Look-ups in named tables: a row name and a column name give one cell, copied from the table.

Kupasik
         Bapazek   Gep   Bel   Gen
Sevasob      172   -65  -469  -522
Fes          527  -202  -492  -383
Kone         404  -416  -478  -384
Mil          305   -87  -474  -449
Vuf         -143  -234  -469  -515
Ged         -236   -65  -497  -469
Liragip      527  -101  -479  -383
Tinibim      -79  -129  -469  -522
Potumo       519  -319  -496  -470
Lon         -236  -258  -485  -482
Fubola       336  -189  -474  -483
Deku        -205  -388  -470  -487
Mot          110  -416  -497  -432
Vaf         -157  -379  -483  -473

Gep of Vaf is -379
Gen of Vaf is -473
Gen of Tinibim is -522
Gen of Potumo is -470
Gen of Deku is -487
Bel of Liragip is -479

Bisomuv:
cols = Nal, Mamamap, Befuso, Gapivot, Lebusir
Katu: [-0.179, 0.977, 0.713, 0.169, 0.727]
Lup: [-0.341, -0.233, 0.207, 0.788, -0.768]
Logon: [0.792, -0.813, -0.524, 0.465, -0.353]
Tisu: [-0.012, -0.378, 0.512, -0.252, -0.031]
Nomud: [-0.347, -0.141, -0.618, 0.348, -0.567]
Lozofi: [-0.529, 0.050, -0.761, -0.724, 0.413]
Tov: [-0.127, 0.561, 0.403, 0.146, -0.186]
Tutizav: [0.739, 0.425, -0.280, 0.354, 0.577]

Lup, Lebusir: -0.768
Tutizav, Lebusir: 0.577
Nomud, Lebusir: -0.567
Lozofi, Gapivot: -0.724
Tov, Lebusir: -0.186
Tutizav, Nal: 0.739
Tov, Nal: -0.127
Lup, Befuso: 0.207
Katu, Lebusir: 0.727
Tov, Mamamap: 0.561
Tisu, Lebusir: -0.031

Gobaz
cols = Zavokel, Bokil, Gat, Zizoduz, Ven, Sorurim
Dat: [204, 57, 160, 63, 216, 106]
Pufan: [106, 57, 213, 105, 96, 76]
Nav: [107, 58, 213, 106, 90, 75]
Roseke: [205, 198, 168, 58, 127, 40]
Lafi: [106, 56, 213, 106, 95, 79]
Dak: [118, 108, 214, 98, 88, 56]
Mozifi: [205, 197, 169, 57, 130, 36]
Lumem: [168, 52, 162, 79, 213, 107]
Zof: [206, 198, 168, 57, 129, 36]

What is the Zizoduz of Mozifi in Gobaz?
57
What is the Ven of Dak in Gobaz?
88
What is the Gat of Nav in Gobaz?
213
What is the Sorurim of Lafi in Gobaz?
79
What is the Ven of Lumem in Gobaz?
213
What is the Bokil of Mozifi in Gobaz?
197
What is the Gat of Pufan in Gobaz?
213
What is the Bokil of Pufan in Gobaz?
57
What is the Sorurim of Lumem in Gobaz?
107
What is the Sorurim of Dat in Gobaz?
106
What is the Ven of Dat in Gobaz?
216
What is the Zavokel of Dat in Gobaz?
204

Tugi =
cols = Gor, Nubu, Nago, Guza, Zal, Didogim, Ruzipo
Goruri: [4.1, 1.1, -8.3, -9.6, 0.9, -9.5, 1.1]
Napero: [5.6, 7.9, 3.9, -0.8, 8.4, 1.8, 6.4]
Rof: [-5.6, -0.9, 7.6, 6.5, -0.4, 7.9, -1.7]
Fub: [-6.7, -2.0, 7.2, 6.4, -1.5, 7.7, -2.7]
Kereki: [6.6, 9.0, 4.2, -1.0, 9.5, 1.9, 7.3]
Tavilo: [-5.5, -0.6, 8.0, 6.8, -0.1, 8.3, -1.5]
Zod: [4.2, 5.5, 1.5, -2.2, 5.9, -0.3, 4.4]

Kereki, Ruzipo => 7.3
Zod, Nago => 1.5
Tavilo, Didogim => 8.3
Goruri, Gor => 4.1
Zod, Nubu => 5.5
Tavilo, Zal => -0.1
Rof, Guza => 6.5
Goruri, Didogim => -9.5

Tutol =
,Fil,Vam,Maromug,Lubutev,Figo
Kosisak,24,61,48,51,54
Naru,45,37,44,64,2
Zuzovis,18,66,50,52,56
Vadot,50,40,55,56,69
Gek,13,70,51,51,57
Kup,30,56,46,52,53
Bor,48,38,50,60,37
Zaf,50,40,56,55,77

What is the Fil of Vadot in Tutol? 50
What is the Lubutev of Vadot in Tutol? 56
What is the Lubutev of Zuzovis in Tutol? 52
What is the Fil of Gek in Tutol? 13
What is the Maromug of Kup in Tutol? 46
What is the Vam of Vadot in Tutol? 40
What is the Maromug of Naru in Tutol? 44
What is the Vam of Zuzovis in Tutol? 66
What is the Figo of Zuzovis in Tutol? 56
What is the Figo of Zaf in Tutol? 77
What is the Figo of Vadot in Tutol? 69
What is the Maromug of Bor in Tutol? 50
What is the Maromug of Gek in Tutol? 51
What is the Maromug of Zaf in Tutol? 56
What is the Vam of Kosisak in Tutol? 61
What is the Vam of Bor in Tutol? 38
What is the Fil of Kup in Tutol? 30
What is the Lubutev of Kosisak in Tutol? 51
What is the Figo of Bor in Tutol? 37
What is the Vam of Naru in Tutol? 37

Mun =
cols = Far, Tuk, Tasas, Mabagol, Vog, Tububa, Mit
Zug: [41.8, 78.7, 66.7, 64.1, 81.3, 67.2, 75.7]
Zes: [20.1, 10.1, 50.6, 57.4, 7.2, 50.8, 19.1]
Pir: [67.7, 50.0, 16.3, 19.8, 52.8, 17.3, 53.8]
Bavefof: [34.8, 64.8, 67.2, 69.9, 66.3, 70.2, 57.9]
Karedod: [38.0, 68.7, 66.1, 66.5, 71.1, 68.0, 61.7]

What is the Mabagol of Zug in Mun? 64.1
What is the Tububa of Zes in Mun? 50.8
What is the Tububa of Karedod in Mun? 68.0
What is the Vog of Bavefof in Mun? 66.3
What is the Mit of Zug in Mun? 75.7
What is the Far of Zug in Mun? 41.8
What is the Tububa of Pir in Mun? 17.3
What is the Tuk of Zug in Mun? 78.7
What is the Vog of Karedod in Mun? 71.1
What is the Far of Bavefof in Mun? 34.8
Row with the largest Tububa: Bavefof

Neb.tsv
	Ror	Fudolo	Tipoma	Lim	Zef
Gis	151	187	206	183	193
Sif	181	152	98	81	151
Reko	189	155	54	41	154
Pevit	189	155	59	45	153
Kubuzu	150	183	208	184	188
Tobipiv	150	184	212	186	188
Lod	150	184	213	185	190
Milumek	156	208	240	199	213
Vipodo	3	21	143	178	20
Sigifuf	189	155	52	39	154
Minuseb	148	177	217	190	182
Sakesen	150	185	219	190	190
Dum	46	59	141	166	58

Pevit, Zef: 153
Dum, Zef: 58
Vipodo, Lim: 178
Pevit, Ror: 189
Milumek, Lim: 199
Minuseb, Zef: 182
Sigifuf, Zef: 154
Tobipiv, Ror: 150
Sif, Fudolo: 152
Kubuzu, Lim: 184
Minuseb, Tipoma: 217
Milumek, Zef: 213
Sigifuf, Ror: 189
Sif, Lim: 81
Sakesen, Tipoma: 219
Vipodo, Tipoma: 143
Reko, Lim: 41
Lod, Fudolo: 184

Tizug.csv
,Faniver,Putur,Pusu,Zozo,Gup,Nimesub
Tir,6117,5,571,6688,178,6872
Nis,6176,378,772,6710,457,6864
Tunege,9229,8232,8210,9754,8538,8152
Mifal,9349,8550,8570,9809,8877,8189

Nimesub of Tunege = 8152
Zozo of Tir = 6688
Gup of Mifal = 8877
Putur of Tir = 5
Faniver of Mifal = 9349
Faniver of Nis = 6176
Zozo of Nis = 6710
Pusu of Nis = 772
Putur of Mifal = 8550
Pusu of Tir = 571
Faniver of Tunege = 9229
Nimesub of Nis = 6864
Gup of Tunege = 8538
Faniver of Tir = 6117
Putur of Nis = 378

